a = [132 132 117 133 120 131 135 128 104]
The entry just left of the largest entry -> 131
What is the third entry from the right?
Answer: 135
The entry just left of the smallest entry -> 128

Questions about the array below. Rows and columns are numbered from 0.
1) What is the entry directly below 109?
2) What is the entry in row 1 and column 2?
3) What is the bottom entry of the column that holds the largest entry?
4) What is the entry in the top-right corner?
5) What is the bottom-right entry?
6) What is the entry in row 0 and column 1?
7) What is the bottom-left entry?
8) What is the entry at row 2, column 0?
[[123 109 120 123 132 135 114 120 142 142 122 129 128]
 [129 105 125 125 119 131 123 123 133 131 132 135 119]
 [128 104 123 124 122 131 120 121 137 135 128 134 122]
 [102 125 127 140 127 133 115 128 144 126 118 116 129]]
1) 105
2) 125
3) 144
4) 128
5) 129
6) 109
7) 102
8) 128
